Every row has a hidden score. How much higher is the second row's score than the first row's in each pair? 20 means about the same, 40 much higher and 0 much lower. The score is a weighted sum of the row's numbers plus the product of two more (or one squared), each taken from its middle value.
[-20 -12   7  40   0   1  -2  21  22  32  17 -18 -10 -25  17  14]
[ -2  27 -16 -20 -12  15  33  11 -29 -17  17 -17  53  -3  -8  55] ~ 21
[-26  23  41   1   8 -30  31 -33  25  -2  -3 -26  14   4 -24  -6]
[ 68  28  82 -23 -60 -23  28  11 -65  42 -31  16   2 -20 -37  13] ~ 27
[-12  -3  22 -34   4 -33  28  23  11 -11  -7 -21  27 -13   8 -14]
[ 21  -1   8  31 -18 -22 -50 -40  -8 -29 -26  63 -69  11 -14 -49] ~ 22
[-11  -9   5 -22  -8  25   4  54  19 -28 -38 -29  19   8   3  41]
[ 24 -20  11  20  -2 -25 -55 -39 -39 -36 -26  56 -61   4 -22 -51] ~ 21
[ -2  59 -52 -20 -15  53   9 -17 -14 -16  -2   5  26  22 -20  22]
[ 17 -30  37 -37 -25 -52 -28 -16  13  18 -27  21  11  16  -5 -12] ~ 31
[-27  39  25 -41  11  35 -36  22   8  10  71 -17   8  69 -30  72]
[ 11  26 -59  -3   1  67 -27   9  -9  33  16   4  28 -12  18  36] ~ 19
[-41 -43 -14  10  -9 -17  53  24  43  15 -60 -12  32  -9   8 -16]
[ 36 -47  15  13  24 -23 -61 -29 -63 -31 -27  49 -49   8  -2 -53] ~ 19
[-20  11   9  22 -20   9  -6   3  30  19   6  13  -8 -28  -4 -11]
[ 13  -1 -12 -33 -11  30  39  30 -16 -43 -12 -11  16  15 -11   8] ~ 20
[  7 -40 -28 -20 -14   6  18  -2  20 -47   6 -57  64   0 -27 -41]
[ 50   8  73 -35 -42 -24  13  42 -69  53  -7  -4  -2 -14 -42  25] ~ 19
[ -3  18 -23  44  10  -3  29 -12 -19  25  19  44 -55 -25  26 -24]
[-26  23  39  -4   9 -32  34 -32  25  -6  -4 -28  17   3 -21  -9] ~ 15
[ 66  20   1 -22  36   3 -35 -41   9  13 -50  33   8  39  20   7]
[ 30   9 -14 -26  12  33 -26  -7 -23   2 -21 -29  27 -43  -7  64] ~ 24
[-60   1 -21  38  -5 -19  49 -28  -9  27 -26  23 -29 -33  13  -9]
[-19  -9   0  20   2  -4  -3  -7 -48 -24   1  12 -19   8 -13 -37] ~ 11
[-53   3 -21  39   0 -15  51 -29 -14  26 -16  25 -32 -27  12 -13]
[-10  -6   1  94  28 -61  16 -29   8   1  28  22 -55  -3  36 -37] ~ 8
[-62 -23 -16  21 -11 -24  52   3  22  27 -56   2   6 -24  13  -7]
[-13  10  11  22 -18   7   0  10  39  23   7  14  -7 -30  -2  -9] ~ 17
[ 50  43 -17 -13  31  25 -13  -6  -4  11  18  -8  36  19 -10 -15]
[-65 -19 -15  23 -13 -24  52 -10   9  27 -48   9  -3 -25  13  -9] ~ 30
[ -4  27  -7 -23 -18  16  42  15 -11 -12  16 -11  53  14 -13  51]
[ 50   8  73 -37 -38 -24   7  47 -69  59  -1  -5   0  -7 -39  25] ~ 22
[-36 -30 -21 -24 -12 -32  23   4 -33 -27   2 -36  22 -20   7  12]
[ 23 -14   8  26  -5 -25 -51 -42 -31 -37 -26  58 -66   3 -20 -51] ~ 22
[ 21  51   5 -10   9  41   8  16  44 -19 -31 -12  29  45 -23  24]
[ 25  12  -2  47 -23 -21 -43 -27  26 -12 -18  71 -72  15   2 -42] ~ 23
[-18  34  32 -44   5  16 -28  31 -13  29  62 -14   6  65 -34  67]
[-67 -10 -16  26  -9 -24  54 -15   9  27 -45  10  -8 -25  14  -7] ~ 24
[ -7   3  35 -32 -18  18 -12 -44  -8  -1   0  21 -31   6 -16  13]
[-63 -19  18  -1  13 -52  44  61  47 -31 -47 -43 -19 -44  33 -30] ~ 33
[-12  27  38 -44   5   8 -26  39 -29  34  53 -12   4  58 -35  63]
[-66 -13  11   4  14 -59  43  46  36 -33 -45 -43 -21 -48  27 -32] ~ 34
[ 21  32 -19  35  14   1   8   6 -10  19  21  53 -56 -14  30 -32]
[-35 -40 -19 -26 -12 -27  15  19 -33 -30  -8 -35  21 -22   9  19] ~ 20
[ -2  -5  38 -16   7 -11 -22 -89   0  20  -5  -8   6  15 -58   6]
[  0   2   5  24 -16   7  20  14  60  34  17  12  -3 -15  10  -1] ~ 12
[  1  -8  34  -4  17   3 -25 -79  -5  28  -1 -14   8   8 -49  12]
[-23   0 -31  33 -20   1 -11  12   3   8  18   6 -18 -11   9  -2] ~ 15
[  4 -20  19   6  25  30 -35 -50  -9  44  12 -15   8  -9 -24  26]
[  7 -36 -33 -31 -18  35 -26   6  20 -56  50 -60  56  -9  -8 -16] ~ 21
[ 12  14 -23 -23   1  20   0  11 -49  -6   6 -26  46 -34  -4  55]
[ 50  34   3 -27  20  24 -27 -44  21   9 -46  -3  14  13  -7  42] ~ 20
[-12  35  14 -13 -34   3   9  -7  38  23 -34  75 -19  65   6  36]
[-37 -45 -10   5 -11 -19  52  22  41   8 -60 -16  37  -8   3 -21] ~ 18
[ 62 -43   8   1  41 -14 -60 -11 -53  -5 -31  47 -19  15  31 -36]
[ 17  12 -55   3   6  63 -36  17 -10  41  15   3  27 -19  20  38] ~ 22
[-30 -24 -14 -12 -12 -39  38 -17 -25 -23  13 -27  20  -2   0   2]
[ 55  35   5 -24  24  24 -25 -47  21  13 -43   3  13  18  -9  42] ~ 20
[-72 -14   8  57  30 -89  27 -43 -20 -36   0 -25 -38 -38   7 -43]
[  4 -27 -25 -36 -13  50 -38  18  19 -49  65 -62  43  -4   1   3] ~ 21
[ 70 -22   5  -6  47  -7 -49 -18 -27   9 -32  47  -4  35  37 -25]
[ 36 -37   4 -21  25  21 -40 -10 -63  13  48 -18  -2 -55   6 -14] ~ 23
[  8  20 -22 -31 -11  40  39  12 -13 -46  -7  -7  16  22 -21  11]
[  1   4   9  26 -16   7  18  17  59  37  19  13  -2 -18  10   5] ~ 20
[-30  24  40  -6   4 -35  36 -30  24  -7  -3 -27  19   3 -20 -12]
[-19  -9 -20  39 -12   5  -9  24  12  27  20  -6 -15 -25  21   6] ~ 23
[ 25   8  58 -46 -18 -18 -11  58 -64  58  20 -11   3  14 -38  43]
[ -9  23   9  -7 -33   2   9   3  36  28 -35  80 -15  66  16  40] ~ 19
[  6 -35 -32 -33 -17  26 -15   2  14 -54  41 -62  57  -8 -17 -24]
[ 37  44   5  21  16  -2 -10   9  -4  -8   8  52 -52   6  14 -42] ~ 16
[-20 -13 -13  -3  -7 -37  45 -26  -7 -12  21 -17  17   5  -7   1]
[ 16   6 -20 -25   4  25 -18   7 -46  -5  -7 -32  40 -45  -1  61] ~ 18
[  2  54 -62 -15 -11  56   1 -10 -10  -6   3   6  29  15 -12  25]
[ -5 -43 -15 -11 -12  -3  41   6  30 -29 -21 -39  61   7 -26 -36] ~ 29
[ 50  27 -19 -13  32  27 -24  -7 -24  14  33 -14  34  -8  -4 -18]
[ 52  -6 -18 -15  34  22 -37  -4 -45  20  42 -14  24 -30   8 -22] ~ 21
[  3  28 -23 -30 -14  42  41   8 -15 -47  -5  -5  17  30 -23  10]
[-23 -25  -3 -25 -10  14   0  54   1 -29 -37 -36  18 -16  12  37] ~ 24
[-84 -13  13  32  25 -87  27 -22 -10 -41 -17 -38 -32 -52   6 -42]
[-26  40  24 -39   8  41 -36  18  11   4  74 -19   7  71 -25  71] ~ 18
[ -2 -23 -25 -35 -14  55 -46  17  24 -47  72 -57  38   1   3  13]
[ 10 -16  40 -37 -18 -51 -26 -49  11  15 -25  12  10  18 -27 -11] ~ 33
[-11  14  31 -30 -22  15  -6 -42   9  -2  -9  32 -30  19 -17  24]
[-51 -35 -12  12 -12 -21  55  13  37  21 -64   0  20 -19  16 -10] ~ 17
[ 52 -51  11  10  34 -17 -60 -17 -67 -22 -30  50 -35   8  11 -47]
[-37 -22 -21 -18 -10 -36  31  -7 -32 -25   8 -30  21 -10   2   6] ~ 21
[ 67 -37   7  -1  46 -12 -62 -12 -49  -2 -29  48 -14  20  37 -35]
[ 17 -36   1 -35  -1   8  28  71  -7 -19  -9 -14  23 -13  23   0] ~ 24
[  9 -30   5 -40  -1 -11  29  68  -1 -12 -12 -14  27 -23  29  -6]
[ -1 -11 -13 -33  -7  66 -52  19  26 -39  81 -51  29  14   4  32] ~ 19
[ 49 -50  14  10  31 -18 -60 -19 -63 -27 -29  49 -38   4   6 -48]
[ 22   3   3  32 -20 -23 -49 -37  -2 -25 -23  65 -69   9 -11 -47] ~ 21
[ 34  44   2  22  13   0  -6  11  -3  -2  11  50 -54   5  20 -42]
[ 47  28   0 -28  21  28 -26 -39  12   6 -39  -6  15   3 -13  49] ~ 21
[ 27  11 -16  84  -9 -24 -20   3  58  24   8  73 -66  12  48 -27]
[ 34  38  -4  25  16  -2  -3   4  -3   0   8  51 -53   4  22 -41] ~ 23
[-24  19  33 -18   4 -37  32 -20  20  -7  -9 -28  24  -3 -14 -17]
[ 40 -47  14  11  24 -21 -63 -29 -67 -29 -26  49 -45   2   1 -49] ~ 22
[ 10   5 -17 -31  -9  34  40  28 -14 -43  -7 -11  15  15 -16  11]
[ 21   4   4  35 -18 -21 -47 -37   5 -22 -23  67 -70   8 -13 -44] ~ 22
[ 21  56   6 -11  12  42   6  10  42 -20 -29  -7  30  48 -21  21]
[ 17 -34  -2 -37   2   9  33  72  -5 -20 -13 -14  23 -10  26   0] ~ 23
[-66 -10   8  62  27 -83  23 -46 -24 -31   8 -17 -40 -34  10 -49]
[ -5  -1  44 -19   4 -21 -22 -87  -1  14  -9  -4   9  21 -54   4] ~ 31
[  9 -37 -30 -28 -21  13   3   0  17 -51  16 -58  63  -4 -19 -34]
[-24  43  26 -41   8  29 -30  25   5  12  67 -14   8  67 -32  69] ~ 16
[-18  -5  19  36   5  -3   5   7  25  24  13 -20  -6 -17   4  12]
[  5 -37 -30 -21 -15   9  14  -1  21 -46  11 -56  63   2 -27 -39] ~ 27
[  3 -14  29  -2  22  20 -28 -65  -6  34   7 -14   6  -2 -37  17]
[-16  16  10 -34   5  68 -48  19  32 -21  84 -33  13  50  -9  62] ~ 19
[-23   0 -27  34 -16  -2 -11  20   3  16  19   3 -17 -16  12   1]
[ 61  37   7 -24  30  14 -30 -46  25  13 -50  22  10  34   4  21] ~ 19
[ 35  43   4  20  18   0 -14  10  -2  -9  10  49 -54  10  15 -40]
[  8 -37 -27 -27 -18  14  11  -3  17 -52  16 -57  65  -4 -23 -37] ~ 26
[ -4   6  11  23 -18   7   7  18  52  36  10  11  -5 -25   6  -1]
[-34  10   9  21 -18  -1 -11 -17 -15  -8   0  10 -15 -24 -21 -30] ~ 19
[-32 -29 -20 -19 -13 -35  28  -4 -30 -27   6 -33  21  -9   0  11]
[ -4 -22  -3  20   6  -4  -3   3 -43 -15  -3  15 -21  16   2 -37] ~ 16
[-21   6  33  24  10 -16  22 -22  27   8   6 -28   2  -1 -12  -1]
[-74 -15   7  48  24 -90  25 -37 -20 -40   0 -27 -38 -41   7 -47] ~ 20
[-66 -18 -13  25  -9 -22  53 -12  11  27 -48   8  -5 -31  11  -7]
[ 29   8 -14 -26   9  31 -26  -5 -31   3 -16 -33  28 -40 -10  62] ~ 18
[ 41  23  -2 -23  21  32 -27 -31   3   9 -37 -22  18 -13  -9  55]
[ 39  61  -8 -11  23  34  -3 -11  20  -6   2  -3  38  39 -20  -3] ~ 14
[-32  12   7  20 -22   4 -15 -11  -3  -3   2  13 -11 -26 -20 -27]
[-33  -9   4  85  28 -72  20 -40  -7  -6  24   9 -50 -12  24 -40] ~ 15
[ 24 -10   9  28 -12 -27 -51 -41 -16 -31 -27  60 -66   4 -16 -49]
[-38 -46  -8  11  -8 -17  51  21  42  14 -64 -13  33  -8   6 -19] ~ 18
[ 12 -20  43 -35 -22 -48 -28 -36  12  18 -22  14  10  20 -21 -13]
[ 42  47 -10 -13  30  31 -11  -8   2  -2  15  -6  40  24 -12 -14] ~ 4
[ 24  16  -9  58 -24 -20 -36 -14  45   3 -12  76 -70  15  14 -34]
[-28  34  22 -40   5  50 -36  19  17   4  79 -20   8  69 -27  71] ~ 21
[ 16   6 -17 -25   8  28 -19   3 -42  -4  -9 -31  37 -49  -5  61]
[  9 -19  -9  13  -6  -4   0   6  -5 -24   2  28 -29  29   1 -30] ~ 18
[  0 -21  11 -36   1 -20  27  52   2  -9 -12 -20  29 -23  26  -9]
[ 15  11  55 -46 -13 -16 -15  58 -56  52  29 -12   3  26 -39  43] ~ 23
[-27 -29 -11 -25  -8  -3   1  48 -17 -30 -28 -36  21 -22  18  32]
[ 40   7  67 -39 -32 -23   4  49 -72  56   6  -7  -2   2 -42  30] ~ 23
[  6 -21  25 -28  -8  20 -30 -38 -34   3  18   1 -26 -23 -13   5]
[  5   1   4  23 -10  -6  38  -3  52  30  23   9   0   3   7   6] ~ 17
[ -6  24  42 -44   1   2 -22  44 -35  43  46 -12   4  44 -37  59]
[  3  22 -23 -24  -7  18  18  10 -38 -13  12 -18  50 -19  -6  56] ~ 20
[ 15 -31  21 -30   3  20 -33 -31 -46   8  30 -11 -23 -38  -7  -1]
[-24  -2  21  34   5  -7   7   5  26  20  15 -25  -4 -16   4   9] ~ 16
[-16 -21   2 -24 -12  17   1  54   6 -30 -37 -35  18  -8  15  39]
[  5  39 -30 -29 -16  43  35  -2 -15 -45  -7  -4  19  28 -32  11] ~ 16
[-34  11 -21  44   3 -13  44 -24 -21  27   2  35 -47 -27  17 -15]
[-22  14 -36  29 -22  -7  -4   1  -2  -2  21  13 -19   7  -3 -11] ~ 14
[ 24   2  -9  93   3 -30  -9   1  51  31  13  67 -64  14  50 -28]
[-26  -2   4  19  -3  -1  -6 -14 -39 -23   1   7 -19  -3 -22 -35] ~ 23
[  5 -21  -8  20   9  -1  -1   9 -34 -11  -1  15 -21  24   9 -39]
[ 18 -10 -29  13  21  65 -46  12 -11  56  22  -4  18 -32  19  43] ~ 21
[  5 -26 -28 -34 -16  46 -37  14  20 -50  64 -61  48  -5   0   1]
[ 32   8  -7 -25  18  31 -28 -14 -18   4 -22 -27  23 -36  -7  62] ~ 23
[ 72  11   2 -13  41   2 -37 -29   2  18 -45  37   6  40  23   1]
[ 54  17  74 -35 -46 -26  12  40 -68  54 -10  -2   0 -13 -39  24] ~ 27
[ 41  19   1 -25  19  32 -28 -24  -2   6 -32 -20  17 -23  -9  56]
[-16   8 -23  21 -16  -7   6 -17  -7 -30  14  27 -27  32 -19 -24] ~ 18
[ 49  15 -22 -15  33  22 -28  -7 -30  15  36 -13  30 -13   1 -19]
[-52 -10   5  73  33 -86  23 -46 -20 -20  17  -8 -47 -19  15 -43] ~ 19
[-36 -31 -21 -27 -12 -31  20  12 -34 -28  -3 -36  23 -20  11  15]
[ 32 -34  10  17   7 -27 -56 -34 -52 -36 -28  52 -56   6 -12 -52] ~ 22
[ 30  42  -8  30  15   0  -5   9  -5   6  14  53 -55  -2  25 -41]
[ 42   9  73 -39 -35 -24   6  51 -69  55  -1  -7  -1  -2 -38  28] ~ 23
[-10  -1 -20  19 -13  -3   8 -16  -7 -32   8  26 -30  30 -18 -26]
[ 16 -17 -24  11  23  62 -47   9 -12  58  23  -5  18 -31  22  41] ~ 19
[ 24 -35  37 -33 -26 -53 -28  -4  13  20 -27  25   9  18   0 -12]
[ 24   4 -14  92  -1 -32 -12   1  56  29  17  69 -65  13  53 -29] ~ 4
[-23   0  28  34   9  -5  14  -3  24  20  17 -23  -4 -10  -2   8]
[-44 -39 -12  12 -11 -22  53  20  38  22 -66  -6  25 -17  11 -12] ~ 23
[  2 -37 -24 -19 -13   1  27   1  25 -42  -7 -53  64   3 -30 -40]
[-30   4   9  19  -9   0  -9 -14 -34 -21  -1   8 -15  -7 -22 -35] ~ 11
[ 28  12 -15  78 -17 -23 -23   5  61  26   2  76 -70  12  43 -28]
[ 52   4 -18 -13  35  20 -34  -1 -41  19  45 -13  27 -22   6 -23] ~ 17
[  8  -2  -7 100  18 -46   3 -16  30  20  27  43 -59   6  49 -32]
[ 23   2 -21 -25  11  32 -22   3 -36  -3  -7 -33  34 -45  -4  66] ~ 29
[  2 -10  40 -34 -18 -48 -24 -59  10  17 -25   9  10  21 -32 -10]
[-25   4  34  25   6 -13  20 -17  28  16   9 -28  -1  -4  -8   3] ~ 10
[  5  43 -33 -27 -18  44  35  -8 -12 -43  -7  -1  22  29 -32  12]
[-10  16  32 -31 -27  13  -1 -41  12   2 -14  37 -27  26 -15  19] ~ 25
[-57 -29 -17  17  -9 -20  53  12  28  27 -63  -2  12 -18  14 -13]
[-20 -13  -4  40  -3   0 -11  25  18  28  18 -11 -13 -24  23  11] ~ 17
[-75 -14  13  16  16 -74  32   8   8 -42 -32 -44 -29 -55  17 -38]
[-20   9   5 -15  14   6  85  98  92 -19 -49 -34   4  19  34 -28] ~ 33
[ -7  -5  -2  17  -5 -19  44 -18  29  12  26  -2   9   6   0   1]
[-24   6 -31  29 -21  -2 -10   3   0   1  24  12 -20  -5   1  -3] ~ 18
[ 32  16  -4 -24  12  33 -27 -21  -4   4 -25 -23  21 -27  -9  62]
[ 26 -36  14 -23  11  23 -38 -20 -55  12  40 -15 -11 -50   1 -10] ~ 19
[ 40 -54  35 -28 -32 -50 -29  29  12  19 -29  33   6  12  21 -14]
[  7 -38 -34 -29 -16  17  -4   2  16 -53  30 -58  62  -5 -17 -33] ~ 13
[ 19  31 -21  36  12   1  13   4 -10  17  21  53 -56 -12  29 -32]
[ 27 -29  12  19   5 -26 -59 -37 -50 -36 -28  57 -60   1 -14 -53] ~ 21
[-27  11  36  20   8 -20  24 -20  26  10   2 -27   2  -1 -12   2]
[ 30  37  -8  31  14   5   0   5  -7   9  14  55 -57  -1  25 -35] ~ 22
[ 29  13 -12  76 -21 -23 -26   0  60  21  -1  78 -71  12  35 -29]
[ 27  19 -13  69 -21 -22 -31  -3  53  17  -3  77 -68  12  35 -28] ~ 20
[ 34   6  61 -44 -26 -27  -5  53 -69  59  13  -9  -1   7 -39  36]
[-14  11   8  24 -22   8   0  13  48  31   9  17  -7 -29   5  -5] ~ 15
[-20  37  28 -44   8  24 -28  29  -6  19  63 -13   4  66 -30  72]
[-82 -12  13  28  23 -85  26 -16  -9 -36 -17 -39 -32 -51   9 -45] ~ 25
[  4 -27 -35 -33 -17  45 -32  15  20 -51  59 -61  51  -6  -4  -4]
[ -7 -11  15 -38   1 -29  28  39   7  -8 -10 -20  29 -19  22 -15] ~ 21
[ 16  10  56 -46 -15 -19  -8  58 -60  56  24  -8   1  20 -40  43]
[  9  28 -19  39  12  -1  17  -1 -10  24  21  51 -55 -14  26 -32] ~ 18
[-11   1 -26  20 -17  -4   8 -15  -7 -31  14  27 -28  31 -16 -24]
[  4  27 -22  44  12  -2  20  -7 -15  26  19  49 -56 -20  30 -29] ~ 23
[ 53  32   4 -24  22  28 -27 -42  19   6 -43  -3  14   9  -7  44]
[ 45  36 -18 -13  29  29 -17 -10  -9  11  23  -4  39  14  -9 -14] ~ 14
[-57 -12   9  70  30 -84  24 -48 -20 -28  13 -12 -43 -27  11 -46]
[ 34  64  -2 -10  21  36   2  -5  29 -10 -12  -5  35  47 -25   5] ~ 20
[-16  34  18 -18 -32   7   4 -13  39  21 -28  72 -23  58   5  32]
[ -4  22 -21  42   8  -2  28 -11 -17  26  19  43 -54 -24  27 -25] ~ 20
[ 29  11 -12  84 -14 -24 -23   1  57  28   4  74 -68  13  46 -28]
[-13 -12   0  20   0  -6  -6  -4 -44 -21  -2  12 -20   8  -7 -38] ~ 20
[-19  15 -32  21 -18  -6   0 -11  -6 -21  18  18 -24  16 -13 -15]
[  9  -6  -9  98  17 -41   2  -9  39  25  25  50 -60   9  48 -28] ~ 15
[ 11 -34   6 -37  -1  -2  28  75  -4 -16  -9 -16  24 -19  28  -3]
[-78 -13  10  40  23 -92  24 -30 -14 -44  -6 -37 -35 -49   9 -45] ~ 21
[  1 -25 -25 -35 -12  55 -42  16  22 -49  69 -60  40  -6   2   6]
[  7 -11 -13  13  -7  -1   7  -4  -4 -29   8  30 -31  29  -3 -27] ~ 21
[ -2  -5  -6  98  22 -54   9 -20  20  13  27  36 -57   6  42 -32]
[-22  13 -34  24 -23  -4  -3 -13  -7 -13  15  16 -20  10 -10 -14] ~ 26
[ 22  15  -4  50 -26 -21 -38 -21  34  -5 -16  73 -71  18   6 -39]
[-51   7 -24  38  -1 -19  48 -30 -15  27 -12  27 -38 -27  18 -13] ~ 27
[  4 -43 -23 -13 -16  -1  35   6  27 -39 -13 -48  61   7 -22 -41]
[-25   5   6 -11  15  -3  83  98  87 -20 -50 -35   0  16  37 -27] ~ 37
[ 50 -12 -20 -17  33  19 -38  -2 -50  22  46 -17  20 -33  11 -23]
[  9 -23  24 -30   0  19 -31 -35 -38   6  21  -4 -24 -31  -6   3] ~ 28
